0: "-0.1 -1.7 -0.8 1.5 1.6 0.8 -0.1 1.0 -0.1 0.7 1.2 3.6 -0.6 -0.7 0.0 0.2"
1: "0.9 1.8 1.5 -0.2 -0.5 -1.2 0.0 1.0 1.1 0.2 -1.9 -3.0 0.3 -0.2 -0.8 -1.4"
2: "-0.8 -0.6 -0.8 -0.6 -0.4 0.8 0.2 -1.4 -1.4 0.1 1.0 0.4 -1.0 -0.5 0.3 -0.8"
3: "0.3 -2.3 -1.5 0.1 0.8 0.9 0.1 -1.1 -0.2 -0.5 1.1 2.7 -0.3 -0.3 0.7 1.2"
4: "-0.2 2.0 1.0 -0.9 -1.2 -0.7 0.1 -0.5 0.1 0.1 -1.1 -2.9 0.6 0.6 -0.6 -1.6"
5: "-0.8 -1.9 -1.6 0.7 1.1 0.3 -0.7 -0.1 -0.1 0.1 2.1 3.7 -0.9 0.1 0.1 0.6"
6: "0.5 1.7 1.0 -0.5 -0.7 -0.4 -0.3 -0.9 0.0 0.6 -0.4 -2.5 -0.3 0.0 -0.4 -0.1"
7: "-0.3 -0.7 -0.5 0.6 -0.6 0.4 0.1 -1.6 0.8 0.7 -0.1 1.0 0.3 -2.7 -0.8 -1.4"
8: "0.4 -2.2 -1.3 0.6 1.0 0.7 0.4 -1.0 -0.2 0.3 0.1 2.5 -0.9 -1.6 0.2 -0.5"
9: "0.4 -2.3 -0.7 1.3 1.4 0.4 -0.3 2.5 0.7 -0.3 1.0 3.2 0.3 0.0 1.0 1.3"
10: "-1.8 -0.1 -1.0 -0.1 -0.7 0.7 -0.1 -0.6 -1.2 0.2 1.3 1.0 -1.4 -0.3 0.0 -1.5"
11: "1.8 0.6 1.8 0.6 0.0 -0.4 -0.1 -0.3 1.5 1.3 -0.8 -1.6 1.8 -0.7 -0.4 0.3"
12: "0.2 0.6 0.1 -1.0 0.0 -0.1 0.5 -1.4 -0.6 -0.2 -0.7 -1.7 -0.7 -1.7 -0.6 -0.4"
13: "-0.3 0.9 0.4 -0.8 -1.0 0.1 0.3 -1.2 -0.7 -0.1 0.2 -1.9 -0.5 -0.2 -0.4 -0.3"
14: "-0.2 0.5 0.0 -0.4 -1.3 -0.1 0.5 -0.5 0.6 0.0 -1.0 -1.4 0.0 -2.0 -0.8 -2.5"
15: "-0.2 0.4 -0.1 -0.7 -0.3 0.2 0.2 -1.5 -0.9 0.0 -0.2 -1.3 -1.0 -1.5 -0.4 -0.6"
16: "-0.4 -0.1 -0.3 -0.8 -0.2 0.0 0.6 -1.6 -0.5 -0.3 -0.5 -1.1 -1.0 -1.9 -0.5 -0.2"
17: "0.5 1.9 1.4 -0.9 -0.4 -1.2 0.0 0.7 0.5 -0.5 -0.9 -3.2 0.9 2.5 0.0 0.9"
18: "-1.0 -0.3 0.0 -0.9 0.0 0.6 0.1 0.3 -1.1 -0.9 0.7 -0.7 -0.6 2.2 1.4 1.6"
19: "-1.0 -2.0 -1.5 0.6 1.3 0.8 0.0 0.3 -0.3 -0.6 1.0 3.5 -0.7 -0.6 0.0 1.4"

"1.1 0.9 1.0 -0.5 -0.5 -1.0 0.6 -0.3 0.8 -0.1 -2.0 -2.8 0.4 -1.0 -0.9 -1.1" >> 1 4
"-0.2 -1.5 -0.7 0.1 0.1 0.9 0.7 -1.3 -0.9 0.0 0.5 1.1 -0.9 -1.0 0.3 -0.6" >> 2 8
"1.3 1.3 0.7 0.8 -0.6 -0.9 -1.7 4.2 2.0 0.0 -0.1 0.8 2.5 3.6 0.6 0.6" >> 17 11
"0.4 -0.6 1.3 1.2 0.4 0.4 -0.5 1.5 0.4 -0.2 -0.3 -0.4 -0.9 -1.1 0.1 1.1" >> 11 15
"0.6 0.6 0.7 -0.7 0.0 0.3 0.5 -0.7 -1.0 -0.3 -0.3 -2.1 -0.3 0.0 0.6 -0.3" >> 13 6
"1.8 1.4 1.9 0.6 0.7 -0.9 -0.6 2.5 1.5 -0.5 -1.1 -1.1 2.2 2.7 0.4 2.1" >> 17 11
"-0.8 0.1 0.3 -0.9 -0.6 0.5 0.5 -1.0 -0.6 -0.3 0.4 -1.7 -0.5 0.6 0.8 0.2" >> 13 15
"-1.1 -2.0 -1.3 0.5 0.6 0.9 0.2 -0.4 -0.7 0.3 1.1 2.6 -0.5 -0.7 0.7 -0.8" >> 8 5
"0.4 -0.4 -0.7 0.5 0.3 0.6 -0.8 -0.4 0.0 0.0 1.9 2.7 0.5 -0.4 -0.2 2.9" >> 3 19
"-0.8 -0.8 -0.8 -0.2 0.0 0.2 -0.7 -1.1 -0.8 -0.4 1.5 1.6 -0.1 2.1 0.7 3.0" >> 18 3
"1.4 2.1 1.3 -0.4 -0.4 -1.2 0.2 0.3 0.9 0.0 -2.1 -2.9 0.7 -0.6 -1.0 -0.8" >> 1 4
"1.3 1.9 1.2 -0.6 -0.6 -0.9 0.4 0.1 0.4 0.1 -1.8 -2.9 1.1 -0.1 -0.6 -1.1" >> 1 4
"-1.9 -0.9 -1.6 0.1 -0.1 0.6 -0.3 -1.0 -0.9 0.4 1.4 2.3 -1.3 -0.8 -0.4 -0.9" >> 10 2
"0.8 0.1 0.8 0.7 0.6 -1.0 -0.3 3.8 1.1 -1.1 -0.7 0.0 1.7 4.0 1.0 2.3" >> 17 18
"-0.3 -0.4 -0.4 -0.4 -0.3 0.8 0.3 -1.5 -1.2 0.0 0.7 -0.4 -0.9 -0.2 0.5 0.1" >> 2 15
"-0.2 1.9 0.8 -1.2 -0.9 -0.7 0.2 -0.3 0.0 -0.3 -0.9 -3.1 -0.3 0.7 -0.4 -0.9" >> 4 6
"0.4 1.8 0.7 -0.9 -0.6 -0.8 0.3 -0.6 0.3 0.4 -1.6 -2.6 0.4 -1.2 -1.1 -1.8" >> 4 1
"-1.6 -0.7 -0.6 -0.7 0.3 0.8 0.2 0.1 -1.1 -0.6 1.0 0.3 -0.8 2.2 1.6 1.5" >> 18 2
"1.6 1.9 1.6 -0.4 0.2 -1.5 -0.1 1.2 1.2 -0.6 -2.1 -2.9 1.2 1.0 -0.6 1.6" >> 17 1
"1.3 1.6 1.4 -0.3 -0.2 -0.9 0.6 0.4 0.7 0.5 -2.3 -2.8 1.3 0.1 -0.5 -1.7" >> 1 4
"-1.5 -0.1 -1.1 0.9 0.3 0.6 -0.7 1.5 -0.7 0.2 2.1 3.6 -0.2 1.6 0.2 1.7" >> 5 19
"-0.6 -1.1 -1.2 -0.6 0.0 0.6 0.6 -1.8 -1.3 -0.1 0.3 0.4 -1.3 -0.8 0.3 -0.4" >> 2 16
"2.0 2.6 1.3 0.6 -0.1 -1.8 -0.9 3.0 2.5 0.4 -0.9 -0.2 3.0 3.5 -0.7 1.3" >> 17 11
"-1.3 -0.2 0.4 0.3 0.6 0.0 -0.3 2.3 -0.4 -0.6 1.1 1.0 1.5 3.8 1.8 1.9" >> 18 9
"-0.9 -1.6 -0.4 0.7 0.5 1.2 0.6 -0.4 -0.6 0.4 0.8 1.1 -0.8 -0.2 0.9 0.0" >> 2 8
"1.9 0.9 1.2 1.0 -0.9 -0.2 0.4 0.1 1.7 0.9 -0.7 -1.1 0.5 -1.0 -0.7 -1.7" >> 11 1
"-0.4 -0.6 -0.8 0.7 0.3 0.5 -0.4 -0.5 -0.4 0.8 1.4 2.5 -0.7 -2.2 -0.7 -0.5" >> 8 7
"0.3 1.0 1.0 0.7 -1.6 -0.3 -0.8 2.4 1.4 -0.5 -0.3 -1.3 0.7 3.5 0.9 -1.0" >> 17 1
"1.3 1.5 1.5 -0.6 -0.2 -1.2 0.2 0.4 0.9 -0.4 -2.0 -3.3 1.2 0.5 -0.4 -0.1" >> 1 17
"0.5 1.4 1.0 -1.0 -0.6 -0.4 0.4 -0.4 -0.3 -0.5 -1.2 -2.9 0.5 0.3 0.0 0.2" >> 6 4
"0.8 1.6 1.0 1.4 -1.1 0.2 -0.4 2.0 0.1 0.0 1.7 1.0 0.3 0.4 0.1 0.9" >> 18 11
"0.6 2.1 1.4 1.2 -0.3 0.0 -0.9 3.2 0.3 0.1 1.5 0.5 0.0 0.9 -0.2 0.1" >> 6 11
"-1.4 0.1 0.4 -0.5 -1.4 0.6 0.4 -0.3 0.2 -0.2 -0.2 -1.7 0.0 0.3 0.8 -1.6" >> 13 14
"1.3 -0.4 -0.1 0.2 0.9 0.1 0.4 -1.3 0.3 0.5 -1.1 0.4 -0.1 -3.1 -0.8 -0.9" >> 7 16
"0.9 1.0 0.8 -0.7 -0.3 -0.8 0.6 -0.6 0.6 0.0 -2.0 -2.6 0.2 -1.4 -0.9 -1.4" >> 1 14
"-1.0 -1.3 -0.9 -0.2 0.6 0.8 0.1 -1.2 -1.2 0.1 0.7 1.0 -1.3 -1.2 0.3 -0.3" >> 2 10
"-1.7 -0.8 -0.8 -0.3 0.1 1.0 0.4 -0.4 -1.0 -0.4 1.8 1.5 -0.2 1.7 1.3 1.1" >> 18 2
